In the data rows, 128 means zero.
Every row has a hidden score from 0 to 30. What is each row's score? 15 is about the middle. The score is a weighted sum of the row's numbers plus the product of two more (or one squared), each taken from its middle value.
[128 114  72  74  88 102 120 126 112 103 101 114 118 129 109  98 110 125
 123  95  71  90 104 124] 13
[142 132 157 144 129 123 146 129 142 150 141 120 109 153 150 161 141 103
 110 110 121 130 134 146] 8
[ 90 102 140 156 175 150 130 136 149 160 175 147 127 116  78 100 117 108
 103  68  50  75  97 111] 5
[135 132 156 168 173 156 138 124 113 128 129 131 139 147 139 141 115  78
  87 109 135 115  97  68] 18
[ 66  71  94 125 138 152 158 157 148 171 129 116 102  66 105  84  86  85
  89 117 141 130 120 113] 13
[134 107  81  75  94 131 165 195 201 162 137 139 142 155 159 140 127 120
 106 102  95  79  96 134] 15
[137 142 120 113 121 128 121 132 144 144 149 152 141 139 114 109 107 128
 150 134 127 155 150 150] 18
[149 152 153 139 144 156 133 127 121 133 124 113 120 116 119 145 154 149
 168 156 139 147 141 144] 16
[144 149 134 138 131 125 117 117 105 127 113 128 115 109 114 117 115  96
 117 116 128 137 131 118] 16
[ 97  66  86  90 112 128 125 133 123 124 132 135 131 113 134 120 149 125
 119 132 115 117 121 117] 9
[106 104 132 165 189 224 218 195 155 130 117 123 136 149 160 142 173 180
 187 165 140 107  75  76] 11
[130 145 147 166 161 153 146 144 138 150 125 124 124 140 167 163 133 108
 106 124 133 124 125  95] 18
[165 174 179 168 140 132  99  79  75  94  93 112 121 120 135 133 128 147
 142 173 147 160 161 143] 17
[ 66  81 122 150 167 166 140 149 158 196 179 165 148 125 140 136 159 173
 180 190 205 200 151 101] 11
[181 164 155 156 139 133 132 130 120 105 105 103 134 155 160 172 180 169
 178 150 142 160 144 138] 18
[146 152 144 134 152 145 144 149 162 151 127 140 147 148 145 152 160 158
 165 139 129 113 110 122] 21
[111 109 124 146 192 234 219 190 148 124 101 114 135 150 154 157 156 184
 181 158 127 105  77  69] 17
[139 141 146 152 165 182 172 145 150 132  94 115 114 131 124 127 150 159
 187 186 154 140 111 112] 22
[136 145 122 101 126 126 167 162 138 115 114 137 150 107  84  54  61  81
  90 100 121 122 116 122] 12
[101 122 121 130 140 154 109 137 151 160 181 168 142 110 114 126 170 164
 156 112  90  91 116 139] 9
[ 95 106 131 161 218 255 255 246 181 121  91 120 167 156 152 139 150 183
 214 196 143  86  47  43] 18
[123 130 136 135 148 119 115 116 112 111 138 152 125 121 119 126 139 129
 121 125 121 114 137 149] 11
[171 186 185 181 158 153 137 108  74  71  90 113 115 122 113 110 141 203
 219 234 206 174 153 122] 16
[106  88  69  67  88 115 149 154 160 151 145 143 138 129 125 124 137 165
 153 126 101  89 112 111] 18
[112 107 101 125 114 120 110 116 128 130 142  88  70  99 132 149 145 136
 113 112 143 154 135 153] 12
[113 113 131 115 127 107 126 108 116 121 110 108 111 120 136 144 126 121
 116 107 126 128 123 108] 12
[137 137 124  99 113 117 145 142 144 143 147 153 149 138 108 113 102 131
 138 149 142 139 139 150] 19
[ 54  45  58  91 108 139 135 154 164 176 165 128 118 135 150 168 132 121
 111 126 136 123 124  75] 22
[139 123 120 117 140 123 150 153 142 162 122 148 156 142 151 141 135 104
 124 134 111 118  97 102] 11
[134 104 116 101 101 109 110 115 113 118 127 125 127 123 108  87  90  88
  91 102 112 131 155 144] 12
[134 133 119 116 130  97 113 112 110 133 133 108 123 120 118  99 106  98
  94  92 130 135 152 160] 22
[ 82  96 112 125 105  84  92 112 140 179 160 176 178 179 149 134 105  79
  81  58  81  90  95  86] 10
[100 111 112 147 210 255 255 228 180 133 112 127 153 151 149 136 148 198
 209 194 132  90  60  41] 22
[ 75  87  88  84  88 122 123 150 174 203 209 199 178 156 139 124 121 120
 107  70  64  69  78  96] 9
[161 149 155 135 127 118 109 116 102 109 120 107 111 104 125 128 133 136
 136 139 125 140 129 130] 13
[158 159 157 133 109 118 118 115 102  95  74  82  92 112 127 134 135 121
 141 145 166 168 159 155] 14
[100  98 103  95  97 100 125 141 176 193 196 189 161 162 150 125 148 118
 104  85  68  76 101 105] 8
[115 127 115 106 130 140 155 157 137 132 123 113 143 143 166 153 136 124
 144 131 151 141 103  89] 11
[189 187 196 183 180 149 132 101  82  70  91 109 114 116 112 122 159 183
 230 243 217 189 160 126] 23
[ 63  84 115 141 164 155 136 133 143 190 187 168 145 119 126 140 157 159
 171 172 170 172 146 108] 12
[ 95 118 108 128 109  89  84  72 107 132 142 132 128 110 106 129 125 114
 106 111 127 152 155 152] 15
[123 126 133 137 124 138 131 134 123 107 118 121 124 103 101  77  95 112
 123 121 117 111 108 123] 13
[137 120 131 117 150 105  94 103 122 110 102 120 115 108 130 104 115 103
  97 122 139 139 132 112] 19
[ 86 105 120 123 130 116 134 125 151 166 170 188 172 155 120 144 135 148
 127  93  77  77  80 113] 9
[134 130 138 132 114 120 119 131 131 135 154 137 148 146 126 117 108 129
 138 139 119 116 139 102] 19
[154 138 149 128 116 127 131 140 146 138 141 124 132 138 169 143 125 139
 127 136 134 138 137 141] 10
[140 153 143 137 114 113 102  83  90  87 126 175 170 152 129 104 124 134
 144 142 117 101 116 126] 15
[161 170 154 140 126 126 103  98 101  80  87  86 105 105 125 128 115 153
 137 142 136 130 148 148] 22
[140 131 138 122 137 150 149 174 181 183 184 164 139 153 160 159 167 148
 138 107 103  99 103 116] 10
[113 114 125 127 118  88  80  73  97  95  69  35  34  53  81 119 118 117
 116 132 169 178 184 161] 14
[ 64  57  65  67  71  85 100 117 117 141 122 124 114 109 116 112  97  98
  86  75  69  92 122 137] 16
[168 163 166 163 127 112 123  99 146 137 126 133 128 145 148 152 154 133
 116 149 148 148 140 126] 22
[139 135 112 117 121 112 127 130 137 142 133 136 169 166 177 170 139 131
 132 123 122 118 129 136] 25
[123 124 138 128 123 116 110 102 116 103  95  69  79  91  95 105  65  89
  87 126 139 145 180 168] 24
[ 82  84  76  98  97  79  78 101 107 109 126 110 109  94 119 144 116  92
  62  55  71  97 119 150] 17
[133 145 131 111 113 119 129 145 149 129 129 145 160 149 148 142 142 135
 141 138 116 118 100 128] 12
[177 176 156 149 128 139 125  92  84  83  54  60  89  99 115 150 141 151
 150 156 165 162 167 159] 25
[134 132 147 133 116 130 130 138 137 119 139 144 136 128 141 151 153 147
 144 129 128 128 128 137] 9
[211 255 255 229 175 135 108  61  40  50  68 103 106  88  46  77 101 164
 191 181 152 185 218 235] 15
[ 70  83 135 159 156 155 139 147 160 173 156 138 109  93  82  99 127 124
 122 137 153 156 133 113] 7
[122 141 134 117 107 101 110  86  87  93 144 165 174 174 141 127 125 107
 114 107 107  88  97 114] 15
[147 127 120 103  96  89 103 109 113 127 160 145 152 120 139 133 149 123
 118  89  91  89 128 139] 16
[160 161 150 133 140 137 118  92  91  87  96 138 162 171 154 143 119 109
 116 104 118 122 104 113] 19
[125 113 105  93 126 131 155 187 172 144 126 115 119 131 112 113 123 140
 117 106 104  99 110 140] 12
[127 120 141 144 183 186 185 175 146 123 109 103 126 164 165 138  84  60
  88 134 161 139  83  34] 20
[157 145 165 164 141 140 127 102 108 109 109 106  79 106 127 137 143 155
 161 163 167 159 155 151] 11
[179 177 180 178 176 175 141 111  66  75  95 130 118 113 104 108 151 190
 243 241 204 185 154 119] 22
[120 110 117 115 120 119 114 111 122 129 128 125 115 107 128 130 124 133
 113 133 119 142 132 129] 12
[ 67 104 144 174 173 117  60  61 129 170 188 143 113  73 109 111 104  61
  51  69 110 113 123 100] 12
[ 96  92  89  81  93 107 134 158 174 165 164 154 176 159 132 116 127 119
 127 113  95  63  70 103] 14
[127 117  89  68  94 138 151 169 175 144 154 142 162 166 177 175 178 170
 134 132 105 109 105 102] 17
[192 206 206 189 146 113  90  80  51  59  61  91 111 110  95  83 100 133
 143 164 165 179 214 196] 20
[143 143 117 122 147 173 166 146 113 107 103 133 177 184 180 139 112 118
 137 148 156 132 102  69] 26
[108 110 128 143 125  96  95  98  93 102 121 120 125 109 131 140 111 107
 118 113 107 132 128 145] 10
[ 89 100  92 109  75  68  58  71  85 117 141 123 106 111 113 129 126 112
  83  77  97 111 162 150] 22
[132 101 109 103 116 110 109 109 112 123 135 147 124 124 106 108  92  83
  92 115 114 132 140 143] 10
[ 97  89  54  57  89 118 152 164 177 162 157 167 174 178 159 129 132 118
 109 132 117  83  74  80] 15
[142 123 130 130 118 151 152 154 152 142 142 141 150 154 143 143 142 123
 139 123 130  98 108 103] 17
[119 134 125 152 135 128 125 104 132 112 123 101  98  95  97 136 145 167
 176 181 167 142 128 128] 20
[ 91 108 132 146 162 121 109 111 122 127 124 120 113  87  96 122 127 162
 174 192 170 154 154 118] 16
[119 119 128 131 113 108 101 111 126 142 142 138 119 110 105 142 141 138
 138 126 143 140 132 129] 15
[109 100  82  82  91 104 141 149 164 173 182 170 157 145 126 129 135 112
 127 126 118  92  99 115] 17
[123 133 134 138 144 162 153 161 144 134 119 132 144 138 165 126 113  94
 120 130 134 139  90  80] 15
[113 109 112 122 101 111 113 120 126 146 133 142 134 134 114 109 108 107
 108 123 125 127 152 140] 18
[120 117 101  75  92 118 155 177 179 169 161 158 178 168 144 130 148 140
 142 118  87  86 116 128] 16
[133 104  98  87  91 112 127 130 146 146 143 139 147 149 132 116 109 114
 105 123 133 115 119 108] 21
[100  80  75 100  94 110 140 157 173 177 175 163 156 156 157 166 149 124
 117 103 129 120 107 117] 14
[120 117 133 144 144 126 113 109 129 143 133 106 111 137 186 212 200 163
 149 147 164 163 131 118] 12
[ 92  79  70  65  71 115 137 153 179 176 176 170 185 163 157 127 123 104
 109 117 114  97 110  95] 19
[139 140 114 103 124 130 138 145 130 110 114 120 115 134 112 115 137 128
 140 120 129 122 101 119] 11
[166 157 144 170 149 121  94 110 123 131 126 142 110 136 152 158 130 120
 123 133 169 161 151 127] 23
[108  94  90  59  94 116 141 161 163 169 178 170 159 136 132 107 117 136
 138 131 105 123 110 110] 11
[157 140 100  75  95 140 157 140 134 107 108 163 197 208 193 126  88  85
 100 121 112 101  72  82] 22
[122 135 124 131 133 151 141 138 134 124 134 151 138 136 122 117 134 145
 171 168 141 128 128 133] 15
[117  90 102  89  90 121 149 162 148 153 144 136 151 155 154 128 138 133
 112 121 117 123 123 133] 13
[131 111  95  73  95 121 146 152 112  66  65  84  84  81  80  71  90 102
 102  97 108 120 161 156] 16
[116 125 107 117 112 117 108 128 125 136 125 142 133 120 107 113  92  95
 106 109 126 141 147 135] 18
[100 108 127 124 123  81  79 100 133 142 181 184 157 129 141 131  92  93
  83  75  86  93  83  91] 12
[122 135 127 120 142 151 156 144 132 134 143 155 149 142 107 113 121 138
 138 140 122  99 105 117] 18
[255 255 255 242 184 122  87  43   0   0  23  86 102  89  53  24 104 184
 220 232 194 206 255 255] 18
[148 154 156 138 131 118 108 115 105  95  87  79  87 124 128 127 121 133
 151 156 148 159 155 156] 13
[166 166 184 186 183 146 112  99  74  82  71  98 105  78  76 100 132 187
 212 210 202 196 169 137] 23
[107 102 103 125 154 111  95 101  91 124 108 104  97 127 156 172 154 134
 115 137 138 125 101  85] 11
[177 170 163 164 146 115 122 112  95 112  89  98 112 144 156 168 169 173
 190 179 174 153 141 152] 17
[115 105  98 108  98 126 146 157 160 154 148 149 158 140 143 135 123 131
 127 124 120 114 117 126] 16
[198 173 138 130 123 113 134 142 113 123 145 183 191 203 175 132 123  93
  83 100  94  86  79  94] 16
[105 108 122 153 222 255 255 252 194 120 105 124 161 165 153 133 147 186
 205 193 152  88  14  28] 22
[125 126 126 120 110 134 117 123 118 146 126 119 124 123 127 144 136 159
 153 158 130 140 137 142] 17
[ 77  78 100 118 140 143 137 127 164 144 174 156 138 110 101 114 129 146
 152 173 178 145 138 101] 21
[137 147 154 149 131 113 116 114 116 124 105 118  94 100 127 129 138 142
 131 136 114 119 124 142] 7
[ 65  89 117 144 161 110 106 116 139 142 139 128 117 115 135 128 129  96
  86 104 130 128 116  97] 4
[106 101 122 116 121 137 133 146 145 155 131 139 136 127 132 133 134 136
 125 136 108 124 110 129] 7
[149 164 176 163 160 158 153 162 130  98 102  88 101 118 117 122 130 167
 168 180 164 151 136 106] 13
[130 145 148 151 144 135 124 137 152 178 191 148 137 120 125 129 155 176
 159 141 126 125 156 152] 16
[184 164  89  58  41 101 154 163 135 109 122 170 199 213 171 129 153 142
 121  53  17  16  58 134] 14
[128 150 164 155 140 141 132 134 170 173 171 157 135 122 112 128 148 158
 145 133 130 134 156 144] 17
[120 122 111 107 106 106 108 133 114 150 149 143 139 129 117  96  99  94
  97 108 124 126 137 149] 20
[159 135 123 128  97 101 105 101  76 100 119 125 133 118 136 156 180 178
 156 132 113 108 165 189] 29
[121 112 137 122 120 144 131 139 155 142 141 162 152 170 152 139 129 124
 140 120 106 107 119 111] 2
[ 97 105 101 112 104  76  82  90 101 128 134 150 109  96 107 133 116 101
  91  86 112 128 140 149] 10
[175 180 160 156 154 156 139 130 125 107 105 111 125 153 173 171 169 173
 182 185 160 151 140 144] 19
[128 128 120 127 131 130 142 148 161 149 149 117 131 135 167 169 173 155
 143 108 108 116 133 138] 15
[155 125  90  84  89 128 154 146 144 106 111 123 187 200 168 120  88  78
  91 131 136 139  98  91] 24
[ 52  65  70  67  83  94  87  90 125 128 130  96 121  98 109 129 115 100
  78  61  76  90 127 135] 21
[117 112 118 137 138 107  79  70  75  91  89  87  78 116 145 196 177 164
 140 129 135 164 131 118] 9
[122 127 127 125  90  68  59  67  97 133 150 170 156 131 134 130 113 115
 104  95  89 105 118 160] 8
[ 97 113 106 122 119 124 127 116 133 126 130 131 106 104 105 101 140 132
 139 150 128 114 103  96] 9
[ 62  96 160 199 159 101  57  66 127 186 182 140  95  99  94 117  97  68
  57  49  98 103 121 102] 6
[160 176 139 158 157 157 114 102 101 104  89 110 111 116 147 168 164 159
 185 168 196 177 164 140] 29
[161 184 171 155 136 140 142 111  77  62  98 135 126  87  37   6  42  84
 130 145 153 157 176 175] 17
[ 67  76  89 138 147 159 173 167 184 176 138 120  91  96  46  71  71  90
 109 142 133 149 107  96] 11
[ 48  68 124 188 185 149 132 134 189 221 224 200 142 135 135 148 176 189
 201 215 235 226 165  96] 16
[120 107 121 128 136 113  97 110 105 123 133 127 106 123 132 139 116 123
 124 118 111 131 114 118] 9
[135 137 120 103 110 140 119 136 140 143 153 150 170 139 124 113 127 120
 161 142 129 125 138 132] 19
[142 143 129 111 122 135 160 158 106 128 133 163 166 131  89  85  94 119
 149 152 143 116 115 107] 17
[124 118 116 107 105 105 128 125 143 138 157 137 149 122 101  91 111 112
 108 138 135 125 139 136] 18
[126 133 142 147 143 113 116 125 140 157 168 158 133 102  97 123 140 156
 139 144 126 129 150 154] 13
[176 164 192 181 175 152 126 108  77  62  72 101 108 117 116 136 158 177
 205 234 218 181 162 131] 19
[125 107  96  85  96 117 134 155 167 171 152 160 161 168 181 156 128 119
 111 104 102 128 123 137] 10
[100 120 137 147 134 124 111 114 106 103 135 132 147 121 103  94 101 115
 104  88 100  90  96  97] 12
[149 143 138 128 126 148 149 172 142 145 142 137 134 132 136 137 147 169
 164 141 138 120 120 128] 15
[126 146 130 143 135 139 147 155 153 157 161 148 164 148 141 148 148 155
 161 157 144 126 124 132] 19
[127 130 128 106 116 126 134 148 137 123 146 123 136 148 133 124 119 117
 128 129  98 112 107 108] 12
[167 165 167 145 138 119 102  79  75  87  69  76  84  99 125 136 150 141
 136 147 146 160 159 154] 14
[173 168 168 145 130 104 106 109 146 154 140 149 155 183 198 180 130  95
 115 123 156 167 145 153] 11
[142 142 147 151 127 130 109 100 105 123 128 116 132 115 129 140 114 108
 103 120 125 157 173 173] 16
[126 115 116 124 127  91 106 128 141 142 119  76  69  95 106 137 140 125
 101 109 133 156 163 152] 9
[186 170 127 106 115 110 142 126 112  78  81  92 111 116 116 115 121 144
 141 126 122 122 149 147] 23
[139 131 121 114 117 133 149 161 143 152 154 166 169 162 166 169 159 162
 157 108  83  71  74 101] 13
[128 131 142 153 167 130 117 116 125 136 112 117 132 154 194 188 133 126
 108 115 150 134 101  77] 19
[126 123 120 114 127 109 127 127 130 113 121 127 134 122 117 106 113 110
 102 106 109 122 145 137] 15
[153 152 148 141 159 162 149 142 126  90 101  97 109 116 120 130 139 157
 179 182 172 151 140 109] 25
[175 167 154 125 127 123 117 121 135 124 130 138 146 140 144 133 115 112
 106 123 151 148 155 147] 21
[ 26  51  56 111 171 193 212 212 215 197 168 138 116  64  61  48  55  49
  95 116 149 144 121  94] 17
[122  99  88  94 112 143 159 170 175 147 117 122 137 157 138 151 130 108
 126 142 152 135 107  86] 23
[105 118 114 138 148 151 126 129  90 115  92 123 111 112 130 131 120 102
 117 131 135 131 112  86] 12
[ 99  78  64  69  62 105 146 161 185 170 168 142 141 144 140 134 117  94
  90  94  87  93 100 119] 14
[100  97 117 120 125 128 128 120 147 177 191 177 180 140 139 132 153 139
 140 103  70  77  98 122] 6
[137 134 144 130 119 110 112 126 124 122 123 123 117 117 107 115 118 120
 112 133 144 141 121 115] 11
[ 96  96 113 106 151 119 107 113  94 106 113 110 100 168 172 190 159 154
 134 120 133 129  89  83] 6
[162 147 138 127 114 119 119 138 120 136 141 149 167 172 174 166 149 143
 127 123 121 121 118 123] 17
[100 124 130 117 135 171 157 175 149 144 111 115  99  97 108 105 123 142
 119  96  95  87 110 131] 9
[115 134 157 166 144 113  82 100  99 121 145 142 107  85  64  63 103  90
  99 106 133 143 145 157] 5
[ 82  56  77  98 120 131 135 146 152 140 132 153 116 133 136 148 117 101
 119 125 115 118 104  78] 10
[182 185 185 180 136 147 130 122 100  93  92  82 116 146 149 167 156 168
 180 190 199 174 153 137] 21
[120 104 104  98 112 110 123 122 120 108 123 100  85 118 132 127 129 126
  95  93 102 123 134 144] 10
[145 134 159 166 157 120  91  59  64  77  60  40  59  93 133 177 192 178
 153 160 192 180 159 137] 13
[111  88 115 142 143 111  95  98  87 109  99  87  83 114 144 178 171 156
 131 136 146 136 120 103] 12
[163 134 132 126 126 119 140 148 136 138 133 154 129 158 149 143 146 136
 137 116 129 126 139 133] 13
[130 133 139 137  96 105 124 107 109 117  87  82  85 104  98  83  79  65
  89  95 131 156 161 170] 12
[181 172 138 139 142 135 130 116  94  72 111  97 145 173 190 147 144 109
 108 146 156 157 147 120] 25
[143 148 162 154 153 149 116 130 123 146 118 117 134 163 166 155 126 110
  98 138 134 147  94  72] 12
[109 131 155 166 147 120  83  72  88 117 151 126 120  89  77  49  80 104
 117 120 129 139 162 165] 10
[184 159  71  19  25  86 146 162 138 123 131 175 215 187 154 130 132 128
  99  56   0   0  45 136] 20
[ 90  87 105 112 102  70  67  68  98 138 146 127 113 101 121 128 101 110
  94  75  90 125 143 163] 10
[ 95  94  89  94 114 127 132 129 146 127 150 120 133 132 126 131 121 137
 126 131 137 119 116 111] 20
[137 129 101  93 101 128 141 148 128 114 114 139 174 160 143 124 139 124
 148 149 166 134  84  64] 13
[158 146 152 149 133 123 124 101  88  91 116 119 154 165 176 141 130 109
 103 115 116 109 115 123] 18
[193 232 217 179 164 131 119  97  48  38 100 127 126 110  51  56  68 122
 173 180 148 169 190 187] 18
[145 153 153 161 164 146 120 108 104  73  93 108 117  98  96 104 132 174
 208 211 182 186 127 118] 27
[110 102 114 114 138 146 142 158 169 161 133 121 107 131 128 151 152 128
 120 119 109 113 117 140] 9
[110 114 135 147 130 137 107 113 102  87  87  78  84  67  83 105 125 189
 193 204 151 139 150 120] 17
[121 130 149 147 140 129  94  99 113 123 138 135 135 109 112 129 127 130
 116 108 108 114 132 151] 9
[136 135 129 128 113 115 140 146 144 146 160 181 186 164 152 149 128 144
 139 120 108  85  91 105] 17
[ 80  89  95 121 120 121 126 126 136 151 166 126 120  96  94 122 138 133
 119 133 116 125 122 106] 10
[156 151 155 146 128 116 100 108 107 124 120 130 132 122 129 104 106  81
  98 106 123 146 150 138] 13
[165 165 158 140 115 133 121 128 141 144 136 141 130 134 169 142 121 122
 116 133 134 157 147 153] 10
[149 139 117 109 113 113 134 158 153 141 140 152 134 157 142 134 135 126
 125 136 106 109 120 116] 14
[197 199 194 174 139 128  89  91  79  80  97 109 149 169 195 175 161 129
 102 120 152 155 136 149] 15
[142 145 130 130 127 117 107 102 118 126 121 119 118 135 133 123 103  87
  94  95 128 150 151 164] 15
[ 98 127 120 123 128 110 111 126 127 128 135 132 113 105  85  94 100 103
 100 111 132 127 133 138] 9
[135 149 136 121 127  93  89 102  85 112  93  75  89  98 118 114 107 102
 104 125 144 157 159 154] 15
[ 75  84  99 136 153 146 151 144 159 153 141 118  90  66  68  65  88  94
 121 130 140 137 119 110] 14
[146 126 136 123 115 120 143 134 142 146 118 134 160 159 153 162 155 175
 137 139 125 125 117 131] 15
[137 128 127 146 145 140 130 123 126 122 113 108 125 148 141 125 107 100
 119 107 138 122 113  75] 26
[124 120 129 133 139 138 118 129 140 141 155 148 141 153 144 144 138 148
 130 112 115  94  97 114] 13
[137 122 122 170 154 121  64  68  61  79  88  58  57 111 153 211 191 165
 161 152 168 178 151 111] 18
[132 117 113 104  89  94  90 105 108 131 143 153 145 151 117 126 119 123
 112  85  82  96 131 143] 13
[162 147 113  98  97 126 144 141 108 113  94 145 171 180 156 130  76  53
  82 131 137 141 117  94] 24
[143 128 137 150 128 115  96 116 112 133 111  94 107 146 180 202 190 166
 148 146 148 153 133 114] 12
[140 155 117 104 115 148 154 163 129 111 114 124 129 128  95  49  52  63
  91  93 109 109 148 151] 22
[149 145 168 163 158 149 138 137 123 144 129 128 139 187 205 191 143 112
  89 127 149 145 108  78] 14
[144 152 154 110 117 135 142 135 131 113 126 155 167 155 135 109  69  92
  98 124 128 123 112 101] 18
[102  90  76  71  92 139 173 177 187 163 122 142 126 131 141 124 122 108
 103  95  79  75 104 141] 9
[110 122 111 115  98 112 133 133 126  96 101 111 114 117  92  77  70  45
  49 107 155 168 148 133] 8
[149 148 171 175 156  97  82  74  97 103  97  92  66  86 109 158 147 118
 102 105 131 158 177 175] 11
[119 124 138 124 119  96  80  89 109 112  90  83  57  81 100 113 111 109
 110 102 137 159 182 164] 12
[135 119 110 110 103  96  99  95  91 121 115 131 137 136 146 151 167 154
 117  85  98 119 169 197] 22
[161 156 133 148 118  89  93  82 101  96 113 121 115 118 120 116  97  93
  94 110 151 157 163 164] 20
[146 150 141 122 132 121 138 144 149 133 137 104 133 146 156 150 155 110
 114 121 108 120 125 148] 15
[122 128 127 139 116 140 146 158 153 135 158 153 160 142 162 134 151 148
 148 137 120 141 127 118] 11
[186 164 183 176 159 131 106 104  81  84  90  86 124 149 185 190 169 147
 128 131 131 148 141 132] 14
[105 112  99  89 103 155 192 202 178 140 113  95 118 108 110 112 130 118
 131 101  77  73  80 146] 10
[ 82 102 139 142 154 138 122 115 156 183 176 147 112  96 124 139 161 163
 175 182 197 183 160 107] 17
[150 159 130 116 117 119 136 140 129 119 103 120 123 101  96  64  80  58
  91  78 100 120 145 165] 15
[ 37  56  83 121 151 197 188 212 214 197 149 136 103  84  58  59  47  65
  95 124 143 143 111  98] 13
[115 110 130 148 149 131 129 117 111 109 111 111 114 121 133 127 128 124
 116 136 152 141 113  90] 11
[135 114 122 107 136 124 161 134 122 120 128 146 136 118  87  65  81 122
 158 148 133 125 129 115] 18
[121 121 135 140 118 118 103 102 111 131 143 121 127 116 122 133 143 135
 126 118 133 149 116 130] 10
[121 129 146 139 150 121 123 136 143 165 156 121 116 113 115 135 155 130
 126 117 136 127 166 161] 20
[125 142  99 106 102  99 143 136 151 141 139 134 148 133 128 133 118 125
 136 126 123 128 123 109] 12
[102 117 115 132 126 110 108 134 144 155 174 178 153 131 111 139 157 149
 135 118  84  64 104 137] 13
